The rows of D fall into 4 groups, and each row is roughly a mix of its group's hidden directions.
D:
[[-10,14,-24,-18,16,-61,-3,27,-8,34,40],
[28,66,9,37,18,18,0,-38,-8,7,-3],
[-31,20,18,2,-26,-13,-8,52,44,-14,36],
[-5,-8,-9,-20,-8,-33,30,-12,51,-30,50],
[-34,26,-22,25,-19,-8,11,36,48,-25,31],
[-1,-8,-5,13,31,28,-49,52,13,21,-33],
[46,1,-43,-23,6,-21,25,-24,-27,-31,30],
[-58,-4,-16,21,-13,-3,26,56,-20,-11,-13],
[27,-8,-14,1,-13,-37,-14,-32,-24,-37,55],
[-22,-2,-46,12,-42,-28,-5,-2,-58,6,-7],
[65,6,-1,-8,31,-3,-21,-41,31,-17,9],
[-37,-5,45,-16,3,50,37,15,-11,24,-17],
[39,-5,-33,13,27,-56,-19,-35,9,-8,19],
[30,-14,4,-34,21,15,27,-62,-34,1,7],
[20,3,44,-13,15,9,5,-52,-18,52,-12],
[-25,-13,-18,6,-5,-10,-32,74,30,4,4],
[-30,18,-35,7,-16,-28,0,53,18,-25,37],
[54,11,-44,1,-27,-34,1,18,-14,-36,9],
[30,-7,-18,-11,11,-8,12,9,-61,44,-36],
[7,10,-40,-10,13,12,9,-27,-44,-16,60],
[-20,44,-11,31,-42,30,35,-21,12,-23,19],
[-8,54,-4,38,-34,-13,14,-43,-7,-23,19],
[56,7,-40,-10,16,-23,36,-4,-34,-11,22],
[13,-5,-39,-8,-32,-2,1,-22,-72,4,-13],
[-35,-1,17,3,-4,30,34,-35,-51,23,-26],
[28,3,-27,-4,9,-32,27,-45,23,-45,28],
[-8,-36,35,-34,47,24,8,5,38,25,11],
[17,-19,36,-5,27,23,-9,-71,7,11,-16],
[38,27,-70,3,9,-4,9,14,-28,-8,19],
[-23,18,23,17,-30,36,3,63,-14,18,-18],
[-64,-4,13,8,-22,10,26,49,-22,13,-9],
[17,-41,24,-6,53,6,-23,-36,16,16,-31],
[-2,8,-33,10,-17,-25,42,-45,-41,-32,3],
[17,0,-1,-20,-53,-26,-39,-20,-29,39,18],
[21,-42,-8,-4,38,11,-17,-59,-6,-24,-23],
[38,11,30,10,29,33,-45,30,4,18,-31],
[-26,-12,-34,-7,19,-36,-30,52,4,-23,30],
[41,-31,14,-50,8,-48,-14,-28,-5,4,8],
[-10,32,13,20,-22,44,19,22,-47,33,-21],
[-31,-41,19,-21,24,-9,2,27,59,7,20],
[-25,17,38,4,-40,8,29,10,-59,17,-9],
[-17,-15,14,11,-24,-30,-58,-28,39,-26,6],
[1,52,1,34,32,1,5,-47,25,21,23],
[34,-22,-10,-33,27,-27,33,-53,-2,-19,12],
[30,-17,1,-12,14,14,1,-16,-64,29,-41],
[-13,35,8,30,5,37,-30,37,-6,47,-21],
[12,18,31,8,-16,47,22,-44,-33,26,-25],
[37,-42,-16,-44,7,-6,18,-31,-42,-15,-8],
[24,-33,21,-14,19,-18,-11,-41,61,-15,-4],
[-14,-32,12,-31,19,-16,31,-45,33,-12,39],
[2,-17,32,-11,26,1,39,-33,-44,6,46],
[36,-24,-15,-9,14,-2,-30,58,-15,2,-44],
[60,23,1,24,42,12,-15,3,0,-34,-26],
[-22,-11,17,-1,54,35,29,7,51,-14,-6],
[38,3,-2,-12,17,39,-10,-1,-56,29,-36],
[26,6,24,-24,30,34,24,-59,-22,13,6],
[16,-32,30,-37,-36,21,14,17,-30,-40,-21],
[-25,31,-46,6,9,-28,9,25,-40,27,33],
[6,14,16,9,28,20,58,-47,-18,-31,-13],
[-37,-31,-15,1,-24,-19,-21,67,18,2,-7],
[56,14,-58,3,4,-37,3,4,-11,-19,8],
[2,4,-39,23,-14,-3,-31,3,-63,14,-37],
[-64,-17,26,-14,-23,17,9,28,-2,41,2],
[39,6,-22,16,3,-9,-65,41,-3,5,-18],
[-34,32,-16,21,-10,1,7,71,-10,23,8],
[-32,-13,43,16,38,3,-5,-9,27,49,-29],
[25,-28,-4,-27,17,-38,9,-61,15,-27,13],
[16,-23,15,-19,38,6,-18,-64,-34,15,-6],
[52,16,-2,-8,-7,10,14,-40,-54,-23,-19],
[25,-2,-22,-41,5,15,52,-20,-37,-24,25],
[7,-15,36,2,37,34,-14,-49,-20,30,-27],
[-27,-38,31,-25,-32,-12,18,22,32,-43,14],
[-8,-9,11,-1,-18,-18,-10,55,63,-25,8],
[-17,2,66,-19,13,36,39,-16,19,14,7],
[36,14,-53,30,3,-29,-15,6,-28,-38,-16],
[24,-25,5,-4,42,12,-6,-65,-19,18,-26],
[-11,-46,10,-31,-13,26,-13,56,-20,15,-26],
[11,-16,-32,-43,12,-8,8,-58,26,-34,-2],
[32,11,22,-10,-21,13,25,-1,-45,50,-36],
[-14,7,-2,-2,-23,-25,-2,73,40,-12,16],
[-20,44,-25,55,-5,-16,-31,29,18,21,-4],
[-10,28,-1,26,-7,36,-31,42,-24,42,-29],
[17,5,16,-16,12,-9,46,-47,34,-32,33],
[-1,-21,6,-6,-17,-35,-39,-35,53,-30,-16],
[28,-8,32,-33,-2,18,34,-53,-22,-31,6],
[31,-4,-42,-4,3,-38,-18,-40,-4,-35,37],
[7,11,-3,7,14,7,51,-61,-32,-26,-11],
[-31,-7,54,-10,-5,41,30,26,-3,24,-29],
[-11,31,-17,14,-1,44,17,56,-30,29,-6],
[43,-28,10,-40,48,6,19,-41,-4,-2,1],
[28,-25,18,-15,32,7,-9,-70,-17,14,-17],
[37,-53,-21,-27,17,-27,-20,-12,0,-38,-19],
[8,-28,9,-35,35,-14,28,-56,30,-3,-19],
[-27,-69,-12,-49,-12,-7,11,7,-14,5,11],
[-19,-20,50,-31,22,26,27,-23,36,5,27],
[-31,-16,20,-22,-8,-5,-4,43,59,12,34],
[37,24,-47,16,-23,-20,-17,44,14,-13,-29],
[6,-12,-28,-6,41,-14,-5,-72,-20,-3,14],
[-18,28,-14,14,-36,-5,16,74,6,3,6],
[28,-16,-47,5,6,-63,-7,6,9,-35,-4],
[2,21,-24,18,2,28,23,-14,-67,28,-23],
[9,13,-4,-7,-55,-22,20,59,28,-16,7],
[13,-14,-30,-52,5,4,24,-51,16,-37,-2],
[-22,13,5,5,-23,-13,66,-29,-39,-25,7],
[33,7,0,26,-29,-30,-9,24,-45,-19,46]]

Each list below has three rows that fit no group; the rest each fit one group, if only roughly. Name those rows in the order they come.
    q_183: [-11,34,-47,20,-33,-2,33,44,-26,8,2]
    q_412: [40,-50,12,-38,32,-1,-18,-37,-8,-4,-15]
    q_703: [-17,-1,-14,7,3,-31,-1,28,72,-23,27]
    q_142: [30,-28,-50,-27,13,-55,-3,-10,-16,-17,9]
    q_928: [12,18,-20,29,9,5,-41,55,-13,29,-34]
    q_425: [-1,8,-42,32,15,-47,-27,38,35,1,-5]
    q_358: [3,-2,21,-4,12,42,-13,-43,-37,43,-34]
    q_257: [-42,16,27,31,-4,38,-15,41,-19,37,2]
    q_702: [7,-24,40,-7,38,-6,-20,-44,50,14,0]
    q_41: [-24,-11,-15,-6,-10,-29,1,53,49,-17,36]
    q_572: [30,21,17,-2,11,42,24,-34,-58,6,-4]
    q_615: [-5,-18,-4,-25,-31,-24,-23,45,10,-56,23]
    q_30: [-27,-14,-21,-11,-22,-35,-3,44,27,13,52]
    q_688: [-32,-11,19,0,17,32,-25,51,24,45,-6]
 -> q_412; q_572; q_30
    q_771: [-3,13,22,-13,-36,18,34,-56,-33,-24,18]
    q_128: [30,-20,26,-30,-1,-2,-7,-59,-19,44,-7]
    q_178: [-13,21,-22,30,-64,-28,-20,-12,-34,6,5]
    q_349: [43,12,-19,22,38,17,-5,-44,-27,-15,-36]
    q_596: [6,23,5,6,-1,26,25,-55,-46,39,-12]
    q_713: [-21,9,30,0,-16,46,35,46,-36,19,-4]
    q_676: [14,18,-6,-1,-9,21,24,-59,-57,18,-2]
    q_126: [6,-29,39,3,23,51,-26,-8,-22,4,-45]
    q_629: [-21,47,14,19,-37,40,26,-30,-30,6,11]
    q_215: [49,-2,-48,-14,3,-39,-5,-30,3,-35,10]
    q_157: [12,-5,28,-28,-33,-36,-5,28,55,-15,23]
    q_619: [49,4,-36,7,15,-40,13,-21,-28,-19,37]
    q_683: [30,-5,-47,-13,-4,-38,-24,-33,30,-38,1]
    q_472: [11,20,39,44,-19,18,-27,52,9,-19,-14]
    q_653: [-3,-8,10,-16,13,24,27,-80,-8,17,-2]
 -> q_128; q_178; q_472
    q_664: [34,-34,-33,-20,31,-26,21,-33,16,-36,-15]
    q_667: [-4,-4,-16,9,19,-1,-52,51,46,14,-21]
    q_94: [-12,-4,-19,6,13,-15,5,56,55,-32,24]
    q_416: [30,-9,-21,-13,50,-23,29,-51,-11,3,22]
    q_85: [21,6,-41,19,-22,-25,-52,33,-31,5,-19]
    q_913: [-22,12,-20,31,20,40,2,23,-53,25,-29]
    q_326: [12,9,7,5,-4,43,10,-41,-63,17,-22]
    q_785: [28,-4,-17,-16,-46,-14,20,-34,29,-49,15]
    q_35: [12,2,-32,-6,55,-1,24,-39,-29,17,37]
    q_32: [21,7,23,-14,13,44,5,-14,-60,39,-11]
    q_823: [-20,8,-19,17,-15,5,-1,84,-11,-6,-12]
 -> q_664; q_667; q_32
    q_671: [-21,15,20,5,-3,48,25,50,-33,33,-6]
    q_509: [22,28,-40,27,-19,-3,-17,65,-8,2,-14]
    q_6: [31,-5,-37,-5,-9,-63,7,-10,16,-37,21]
    q_994: [-7,14,24,14,-17,32,25,61,-34,26,-13]
    q_779: [-14,28,-27,14,-7,28,13,-9,-75,13,-1]
    q_289: [-52,28,-8,41,-29,-15,-20,28,30,11,16]
    q_375: [28,-33,32,-16,23,24,-26,-42,-26,5,-36]
    q_833: [-38,1,18,1,-41,-16,-1,69,-3,11,14]
    q_3: [7,3,-20,6,-41,15,-16,29,-64,3,-34]
    q_562: [23,-19,-15,-25,-15,24,-3,2,-71,12,-30]
    q_974: [23,-8,-6,-10,27,3,4,-39,-61,38,-22]
    q_395: [53,11,-35,-7,-2,6,-1,24,-62,-2,-8]
    q_316: [24,-16,-13,-17,58,-24,28,-46,16,15,-9]
    q_342: [-36,-1,-10,-2,-30,-5,0,73,26,-17,12]
 -> q_6; q_395; q_342
    q_677: [-1,4,-35,25,3,-13,-40,61,-2,23,-28]
    q_687: [10,-11,-32,-3,-11,-40,-31,39,48,-14,28]
    q_613: [-29,-14,62,-6,-30,21,7,25,19,7,-38]
    q_497: [-20,-1,8,2,-12,-25,30,52,36,-41,30]
    q_202: [49,19,-43,26,-13,-35,-16,36,-17,-11,9]
    q_338: [-55,-20,38,-7,-30,21,-3,42,26,3,9]
    q_427: [-17,-8,55,-10,31,15,-22,-52,7,23,18]
    q_90: [32,-29,-43,-32,0,-51,-3,-7,-15,-32,10]
    q_617: [-29,6,57,4,27,23,-17,-35,29,28,13]
    q_924: [-25,-28,45,-8,16,44,7,-27,-1,33,-35]
    q_368: [6,33,10,0,-39,32,25,-37,-54,6,2]
    q_832: [78,-6,-3,-10,14,-15,2,-10,-23,-39,-1]
    q_235: [-3,24,27,22,-18,28,10,70,14,2,-27]
    q_87: [4,41,34,12,28,52,-8,-24,0,40,-2]
 -> q_924; q_832; q_235
    q_599: [66,7,15,5,30,11,15,-25,-38,-27,-9]
    q_125: [-18,-24,-8,18,32,-3,-23,17,69,-29,0]
    q_108: [13,-14,-16,-18,29,-6,-2,-30,-68,34,-14]
    q_581: [-31,-34,14,-9,-10,-6,-13,66,41,-5,-2]
    q_954: [4,-3,-3,3,-25,-12,-65,51,-7,31,-6]
    q_624: [-17,8,27,0,-21,-13,-3,18,73,-22,29]
    q_47: [-58,-2,29,9,-6,28,-24,9,35,27,-32]
    q_58: [-14,27,-12,19,-7,32,-2,67,0,31,-29]
    q_982: [2,-6,-10,20,13,-44,-21,44,57,-23,-1]
    q_554: [-37,-3,-11,-9,-49,-37,14,41,8,-2,38]
    q_459: [15,44,-7,46,-17,-22,34,38,-25,4,17]
    q_150: [-8,35,-37,19,5,-2,34,11,-43,50,-6]
    q_844: [15,-22,23,-16,39,46,5,-44,-27,13,-27]
    q_364: [-41,-10,-31,5,-22,-35,21,42,23,-27,26]
 -> q_599; q_459; q_844
    q_410: [-6,19,29,-7,-27,-29,9,23,66,9,28]
    q_341: [-2,5,30,15,-5,5,-17,67,44,-21,-19]
    q_907: [-60,-13,40,-10,24,4,21,26,37,-5,14]
    q_565: [24,-30,-4,-10,32,-10,-4,-72,25,-15,-4]
    q_654: [-15,30,20,17,-31,-11,24,58,36,-16,18]
    q_488: [62,18,21,-4,17,2,9,-59,-4,-16,5]
    q_737: [41,-41,14,-30,26,-25,-13,-50,12,3,-13]
    q_221: [36,25,26,17,-1,19,-21,-16,-59,19,-31]
    q_98: [-35,5,10,26,4,2,-11,45,66,-9,11]
    q_557: [19,-10,-31,4,-7,-1,45,69,-21,-10,3]
    q_449: [18,-21,-2,-34,-11,-23,4,-52,37,-44,-12]
    q_864: [11,-8,43,-19,-9,-25,-11,7,73,4,12]
 -> q_907; q_654; q_557
    q_78: [-50,0,47,-3,-13,20,30,47,4,15,2]
    q_120: [-26,-2,43,-13,-13,36,11,-28,-35,48,-15]
    q_918: [10,-35,6,-2,53,7,-27,20,-19,34,-43]
    q_264: [46,23,-33,6,-14,-32,29,-1,-45,-26,14]
    q_51: [19,25,-27,38,-15,10,1,-21,-64,0,-27]
    q_409: [18,2,2,-24,-28,-31,25,-60,3,-10,43]
    q_160: [49,-6,-18,-15,47,16,-10,-12,-37,32,-27]
    q_637: [49,-13,-5,-9,30,-13,30,-50,21,-33,4]
    q_756: [17,7,11,-3,31,5,52,-47,24,-41,12]
    q_464: [25,-17,5,-20,36,-12,-6,-67,-25,26,-3]
 -> q_264; q_51; q_637
    q_985: [-45,-18,22,5,-4,0,-11,55,52,4,8]
    q_448: [3,-16,-77,-2,-7,-30,-20,-34,-7,-6,6]
    q_764: [-16,30,18,15,15,49,36,0,-50,19,-17]
    q_458: [-59,5,33,15,-20,18,-7,34,40,11,15]
    q_159: [-9,-22,8,-8,-11,-18,-21,50,61,-17,25]
    q_480: [-6,1,-39,4,-30,-8,3,72,-10,-30,-3]
    q_532: [-45,3,-4,22,-3,-33,-6,25,59,2,32]
    q_724: [2,-33,26,-31,12,-3,-38,-36,50,-1,-24]
    q_660: [-34,-5,39,-21,-20,24,29,-38,-30,39,-1]
    q_906: [-1,-13,48,-4,21,21,-20,36,-13,48,-34]
 -> q_764; q_159; q_724
    q_870: [26,-15,39,-2,33,9,-52,2,43,11,-22]
    q_537: [-7,31,12,35,40,2,-20,26,55,25,0]
    q_71: [-53,-31,38,-28,-23,34,15,14,7,16,19]
    q_673: [19,-8,-23,-10,-4,25,-17,14,-67,30,-33]
    q_372: [-55,13,-11,-2,-23,31,19,40,31,-27,17]
    q_520: [-33,20,17,-14,-44,-1,49,20,-29,19,28]
    q_988: [32,-47,-13,-29,30,-13,-26,-26,-37,-15,-20]
    q_337: [29,4,-34,9,-29,-40,-36,-3,-6,-41,35]
    q_294: [10,5,-65,18,-18,-36,1,-21,-37,-25,-3]
    q_715: [31,-6,-16,-12,10,-11,17,-80,-19,4,1]
    q_392: [-42,-37,23,-16,-11,-11,2,39,51,-13,18]
    q_38: [37,-14,-32,-19,33,-38,15,-50,6,-17,17]
    q_872: [-10,17,12,14,27,42,-1,-63,-35,20,4]
 -> q_870; q_372; q_520
    q_361: [26,-1,-23,16,33,-25,36,-60,-19,-15,1]
    q_111: [0,27,-23,2,-31,17,21,32,-67,13,-10]
    q_706: [4,13,-4,32,28,41,16,-59,-2,24,-26]
    q_836: [-9,-11,0,-16,0,19,14,-78,-28,29,-9]
    q_560: [1,37,-15,15,-18,15,28,22,-52,46,-17]
    q_798: [6,35,-51,38,4,-4,-35,39,9,20,-11]
    q_897: [-27,17,52,20,-8,35,-3,26,27,25,-35]
    q_512: [52,-7,-25,-16,18,-1,4,-37,-54,3,-22]
    q_519: [-11,19,-32,11,-43,-2,15,65,-6,-29,4]
    q_138: [35,1,-49,7,38,0,-5,-36,-43,6,-20]
    q_345: [-20,35,-6,22,-24,35,-16,6,-46,47,-12]
    q_950: [35,1,-4,-12,-1,8,-17,-74,-28,25,-7]
    q_275: [-18,4,62,9,4,36,-13,36,14,33,-19]
 -> q_361; q_897; q_138
    q_198: [-47,-18,24,-4,-34,24,-13,58,9,11,-7]
    q_725: [11,-30,11,-20,40,-18,-45,-34,45,-8,8]
    q_860: [13,13,-35,4,20,-9,26,-62,-39,26,-3]
    q_432: [-3,-2,-12,21,14,-8,-38,70,24,18,-25]
    q_935: [-4,-16,-29,-6,17,-24,-1,33,62,-32,30]
    q_68: [10,28,-51,37,-9,-55,-9,-19,3,-19,8]
    q_347: [-37,-11,28,1,23,51,-8,31,5,36,-31]
    q_457: [-10,0,52,-12,-8,38,-7,-15,-29,52,-22]
    q_802: [25,-4,-21,1,29,19,-6,-71,-22,9,-27]
    q_792: [1,-38,22,-33,39,-35,3,12,49,-12,13]
    q_997: [5,19,-11,18,17,-20,15,-33,56,-34,41]
    q_862: [-11,15,24,-2,-14,-6,-1,81,5,31,2]
    q_99: [24,-20,-37,-14,32,-48,12,-42,12,-14,24]
    q_893: [-35,-15,-18,4,-22,-3,-36,66,-2,27,-11]
    q_83: [31,-2,1,-9,0,6,-25,-74,-28,27,-11]
 -> q_725; q_792; q_997
    q_168: [42,-2,-37,-4,-22,-43,-23,-19,3,-44,19]
    q_405: [11,-45,39,-23,35,8,-40,-37,15,-6,-12]
    q_500: [-29,30,21,28,0,56,15,-16,-28,36,-10]
    q_161: [29,19,1,17,-26,-17,-51,53,-26,7,-8]
    q_471: [24,-29,-25,-15,44,-6,-14,-30,-53,11,-20]
    q_95: [24,10,-47,9,9,-1,-31,64,13,-5,-19]
    q_944: [41,-23,-17,-7,35,-21,-28,-59,11,-13,-1]
    q_808: [-46,18,8,30,3,30,-33,33,18,37,-22]
    q_735: [37,12,20,-4,37,45,-18,-1,-25,37,-33]
    q_116: [-23,-32,41,-17,15,3,4,31,61,-13,14]
    q_793: [26,9,10,-14,42,9,24,-70,0,4,19]
    q_27: [3,-16,18,5,43,32,-35,-27,40,31,-27]
 -> q_95; q_944; q_27
    q_277: [-32,-33,2,-12,-7,-52,-3,7,39,-31,34]
    q_523: [37,11,5,9,1,21,-45,-21,-44,30,-38]
    q_21: [-54,1,10,15,-43,-19,-21,32,41,-2,9]
    q_721: [29,23,-21,7,-12,23,-9,-17,-69,14,-28]
    q_801: [-27,32,-10,27,-31,21,16,66,-3,4,-4]
    q_273: [-27,-26,36,-5,-7,-8,3,58,49,7,5]
    q_112: [-20,38,24,21,-6,50,8,-16,-49,24,-1]
    q_22: [11,2,21,-26,-9,43,21,-46,-53,12,-3]
    q_521: [18,-14,19,-19,-21,-25,-7,-25,61,-42,17]
    q_971: [-10,-9,4,-27,-16,-32,31,-25,41,-10,56]
 -> q_277; q_21; q_273
    q_365: [-28,24,35,23,8,32,-12,46,-12,44,-15]
    q_122: [23,21,-23,1,-7,-7,19,-68,-44,-9,9]
    q_579: [-12,6,-9,23,9,-49,-6,23,62,-25,21]
    q_320: [-26,-15,6,-15,31,25,46,-59,19,0,0]
    q_650: [-2,-51,37,-41,-9,-12,19,-3,44,-25,3]
    q_685: [-31,13,28,6,-22,-14,45,53,8,-27,20]
    q_393: [-15,-9,-9,-10,0,15,24,-78,-30,19,-7]
    q_59: [-35,15,19,8,6,49,14,41,-28,41,-2]
    q_502: [48,31,2,9,26,12,19,-48,-38,18,-12]
    q_855: [6,-19,0,-33,-8,-36,-18,41,35,-28,43]
 -> q_650; q_502; q_855
